(in the rows, 128 means zero)
Each path below is one point turned by a fixed rotation once a step. After each direction that follows a path, write how fast that rotation turns it, in degrees a step (0 if it stays still).
Each turn is a multiple of 5 degrees from 10 to 175, or 0.
Each row of a path follows its step; steps can be skipped.

step 0: [136 130 124 127 129 127 134 125 121 125 127 131 132 133 133 126 119 128
 134 124 127 131 117 128 126 120 126 134 136 120 126 129 138 133 134 115
 130 136 132 132 133 127 128 131 131 129 124 137 119]
step 1: [130 129 121 133 124 127 136 136 125 131 124 132 132 125 135 126 119 121
 134 124 125 133 128 120 124 122 135 126 126 115 132 130 129 128 136 121
 128 127 132 129 125 141 128 131 133 124 138 129 123]
step 4: [127 136 124 129 117 120 138 131 127 136 129 126 127 130 135 122 122 133
 135 130 133 137 126 133 126 126 127 126 126 125 136 126 121 133 129 129
 129 128 125 124 124 127 130 143 122 135 123 134 121]
step 5: [124 128 131 135 116 116 135 131 122 132 130 130 123 125 129 134 119 132
 128 133 126 123 124 129 125 128 125 132 129 124 136 132 123 122 133 123
 133 138 128 130 129 129 126 136 123 119 123 136 130]
step 7: [128 130 127 129 126 122 137 134 123 130 134 122 130 134 134 120 117 124
 131 121 121 138 130 128 126 130 129 126 124 130 127 126 132 135 127 119
 119 127 127 130 117 128 133 130 134 116 136 128 124]
step 8: [120 133 122 127 116 125 132 132 123 126 134 134 132 134 127 122 123 122
 127 119 121 134 128 120 119 131 127 129 122 131 139 130 123 131 123 130
 126 130 134 134 129 124 133 127 120 119 131 129 132]
step 9: [123 123 122 130 120 120 127 134 130 129 139 127 135 134 123 120 130 130
 133 128 125 131 125 133 119 131 130 133 130 128 133 122 115 123 132 123
 126 132 134 138 129 126 127 120 122 133 126 126 127]
step 10: [131 127 133 130 124 120 131 134 130 137 137 126 132 131 125 122 130 125
 130 132 126 133 129 140 125 124 134 123 130 124 134 119 122 126 123 122
 121 127 123 131 123 131 128 136 122 127 114 126 123]
step 11: [128 140 131 133 129 117 128 128 124 134 124 129 130 132 129 129 124 125
 124 127 118 130 133 136 125 126 121 128 130 129 134 134 124 125 125 127
 122 135 127 129 127 125 121 134 125 114 114 128 125]
step 12: [125 138 130 132 131 123 127 121 124 130 128 123 125 129 127 123 120 124
 133 126 112 128 138 127 130 128 119 133 141 126 133 126 124 126 133 118
 127 134 132 136 129 127 132 122 127 128 126 130 128]
step 13: [131 123 130 129 130 125 130 127 130 128 133 121 132 124 127 117 123 114
 136 126 122 132 134 130 123 126 132 135 135 119 125 131 129 134 125 117
 119 130 132 135 128 124 136 130 130 126 131 135 132]
[129 126 127 126 127 127 126 127 128 127 128 127 125 132 127 130 128 130
 127 130 130 126 128 130 125 127 129 126 129 128 130 129 128 128 128 128
 128 129 126 129 129 130 127 130 129 129 125 129 125]
65
[127 130 130 126 129 127 128 128 128 127 130 127 131 131 129 128 128 130
 128 127 129 129 131 127 131 129 125 130 126 128 128 129 131 128 127 130
 128 128 125 130 129 129 128 129 128 127 127 127 125]
90

step 0: [125 121 122 126 127 128 127 121 130 126 118 124 126 127 135 131 129 123
 125 122 123 138 134 131 137 124 123 126 131 135 135 132 125 126 128 136
 133 127 136 114 119 129 131 143 128 130 129 136 124]
step 3: [122 127 132 124 129 118 118 139 140 116 131 125 130 123 134 125 131 123
 130 132 135 134 128 131 129 133 125 133 130 122 120 125 127 118 132 127
 134 130 139 124 130 130 116 132 129 125 123 129 127]
step 4: [135 136 124 125 123 125 123 119 132 125 126 133 130 131 133 129 132 125
 135 120 126 123 126 126 124 133 131 144 142 133 123 118 125 121 126 131
 126 136 135 126 138 128 125 123 132 127 130 133 125]
step 5: [128 124 125 128 129 128 130 121 131 126 123 125 135 128 125 136 136 132
 129 126 122 123 121 128 130 124 129 136 138 132 138 119 141 138 135 131
 122 118 131 116 125 129 128 136 128 127 126 133 124]
step 6: [127 134 131 135 128 132 131 129 125 125 131 127 127 123 124 130 133 117
 136 126 140 123 143 126 137 123 127 123 129 124 138 123 137 138 133 130
 132 127 135 129 128 124 117 137 127 127 130 131 129]
step 9: [137 134 118 121 124 130 128 125 130 135 131 129 126 127 138 126 119 123
 124 130 131 127 134 138 134 132 123 132 145 127 126 123 127 130 134 120
 128 133 136 126 135 123 125 127 117 125 130 123 133]
step 10: [122 130 125 128 126 126 129 132 134 132 132 132 129 125 125 128 137 121
 123 130 121 132 131 133 120 135 124 136 135 140 138 122 128 126 130 122
 129 123 127 113 121 128 132 130 116 123 135 134 128]
step 11: [125 127 131 135 123 127 124 132 133 122 124 133 122 135 126 131 141 121
 130 121 122 126 129 125 139 132 120 125 124 127 131 123 133 125 120 130
 130 126 133 130 120 123 113 125 120 120 127 139 127]
step 13: [127 127 126 131 135 123 116 126 136 127 120 117 132 127 124 129 134 138
 136 135 141 133 128 132 127 127 133 134 136 122 133 130 129 125 138 127
 142 122 131 123 122 126 133 124 130 129 134 129 128]
step 15: [138 120 131 128 125 117 130 130 125 127 132 132 125 116 126 123 128 123
 126 126 125 133 126 117 124 137 124 134 133 137 131 117 128 128 138 129
 117 124 132 123 129 117 133 137 128 127 128 131 131]
step 16: [122 128 122 137 129 124 125 122 133 127 122 124 119 123 119 130 126 114
 135 129 126 133 130 125 146 125 125 135 134 134 132 133 124 125 136 132
 121 128 128 127 126 126 121 133 127 120 124 131 125]
[129 128 132 129 129 129 131 131 129 127 130 128 125 127 126 128 130 127
 128 129 129 131 128 127 127 127 124 126 129 128 129 126 128 128 127 128
 127 127 128 129 129 128 128 126 128 129 127 129 126]
85
[129 129 130 128 129 127 124 128 127 129 128 127 127 129 127 127 129 129
 125 127 132 128 129 130 128 128 130 125 128 127 127 129 130 129 128 131
 130 128 127 130 126 129 128 126 129 132 128 128 127]
65
[131 128 130 128 127 129 127 127 129 128 125 129 126 129 130 126 128 129
 128 126 123 128 128 126 127 129 128 127 129 127 126 127 128 127 128 132
 127 127 128 130 128 127 128 129 129 127 129 129 127]
100
[130 128 126 129 128 127 128 129 124 128 129 130 127 129 128 127 130 129
 126 129 128 129 130 128 126 131 130 131 130 129 129 129 129 129 126 128
 127 129 127 128 132 127 130 127 130 128 130 128 130]
135
[130 130 128 127 126 127 129 127 130 126 127 131 127 129 127 128 128 125
 125 127 128 127 126 126 129 128 127 130 127 130 131 130 129 131 129 130
 127 130 126 125 126 129 126 128 127 129 128 127 127]
65

step 0: [123 126 132 129 119 139 126 127 129 134 127 124 122 123 137 123 133 123
 133 118 126 122 126 118 129 129 125 129 129 128 130 113 128 129 131 134
 134 127 135 123 132 123 139 123 128 130 130 133 114]
step 1: [122 125 123 140 124 123 124 121 136 135 127 130 131 125 135 130 125 125
 128 121 135 125 119 137 129 131 132 130 130 128 117 129 124 124 135 121
 126 124 127 127 109 131 133 126 124 125 130 128 125]
step 2: [132 119 116 121 129 133 117 125 130 120 116 132 125 131 134 129 121 127
 130 123 132 126 124 130 133 130 135 120 135 117 122 130 125 135 127 125
 130 127 131 123 135 119 125 125 133 131 124 124 135]
step 3: [130 125 122 131 126 140 138 120 132 134 121 132 124 137 143 129 132 134
 129 130 122 133 122 130 125 128 139 129 124 128 136 127 134 130 125 133
 133 123 135 128 131 133 121 129 122 125 130 133 123]
step 5: [121 134 119 127 130 129 123 120 128 120 121 134 127 121 133 131 132 125
 126 132 134 132 115 129 139 121 131 130 130 134 121 120 133 128 119 132
 123 137 119 122 118 125 130 124 130 130 132 128 128]
step 6: [129 127 114 125 136 128 125 132 128 135 126 126 129 129 136 133 128 130
 142 122 121 125 115 121 130 129 120 130 122 121 126 129 121 136 130 131
 129 133 136 121 134 128 128 123 124 125 134 124 124]
step 7: [134 120 133 132 114 120 126 116 134 141 122 133 137 131 137 132 122 134
 133 127 136 130 127 125 128 131 129 128 121 130 130 118 132 130 125 123
 127 128 132 130 126 123 125 133 131 126 132 125 123]
step 11: [125 120 117 128 123 122 125 129 133 132 122 145 127 125 131 129 121 126
 133 136 138 135 123 125 124 128 137 131 142 128 124 123 130 130 129 126
 128 124 126 122 129 125 126 121 129 123 125 126 134]
step 12: [127 125 115 124 131 130 126 130 131 125 119 133 121 134 134 137 132 124
 133 127 125 125 128 129 128 120 137 123 110 133 134 131 131 129 122 131
 127 123 135 121 129 132 124 126 136 130 127 125 124]
step 14: [118 131 124 138 131 125 127 127 125 130 127 129 129 126 135 128 129 122
 137 121 140 128 116 140 126 134 127 135 132 128 126 127 134 125 125 122
 124 135 123 121 115 125 129 130 135 127 134 123 124]
step 16: [128 126 125 130 122 127 138 130 130 143 121 124 125 140 142 132 132 135
 127 130 135 129 123 126 132 129 135 122 124 126 135 125 128 127 127 134
 130 127 140 133 131 125 132 128 125 132 140 124 127]
[128 126 126 129 128 130 126 128 129 129 127 128 128 128 127 130 129 125
 126 127 130 129 127 129 126 128 128 128 128 128 129 125 126 129 129 132
 128 131 129 130 128 130 125 128 130 129 130 126 126]
0
[129 126 128 128 127 126 125 127 128 130 126 130 130 126 128 125 129 126
 130 125 125 128 129 127 129 126 128 128 126 127 128 129 128 128 129 126
 127 129 130 127 126 129 129 128 131 127 128 129 126]
60
[127 126 129 127 130 125 128 129 129 124 128 128 127 128 127 126 128 127
 131 128 130 131 127 133 130 125 129 127 130 128 129 127 128 130 127 127
 129 129 126 128 128 127 127 126 128 128 126 128 128]
115
[129 127 130 128 128 126 130 123 127 127 127 130 128 126 130 127 127 129
 127 129 129 131 127 127 128 129 126 126 129 132 128 129 129 126 127 130
 128 128 131 128 126 129 127 126 127 127 129 130 129]
170
[130 125 129 130 131 127 129 128 126 128 126 127 129 126 130 129 126 129
 128 131 127 129 129 127 127 131 130 131 130 127 129 127 126 130 126 127
 126 127 130 126 128 128 127 129 128 129 127 124 127]
85
[129 128 130 127 126 128 127 130 128 128 128 125 130 127 132 129 129 127
 128 127 130 129 127 128 128 128 127 125 129 127 129 126 124 127 129 127
 128 126 130 130 126 128 131 130 128 131 126 129 130]
45
[128 129 129 129 128 130 130 129 127 125 126 124 129 127 128 125 127 128
 128 126 129 126 127 127 127 128 129 131 128 129 128 127 127 125 129 131
 125 130 125 126 126 129 128 125 129 128 126 129 126]
80
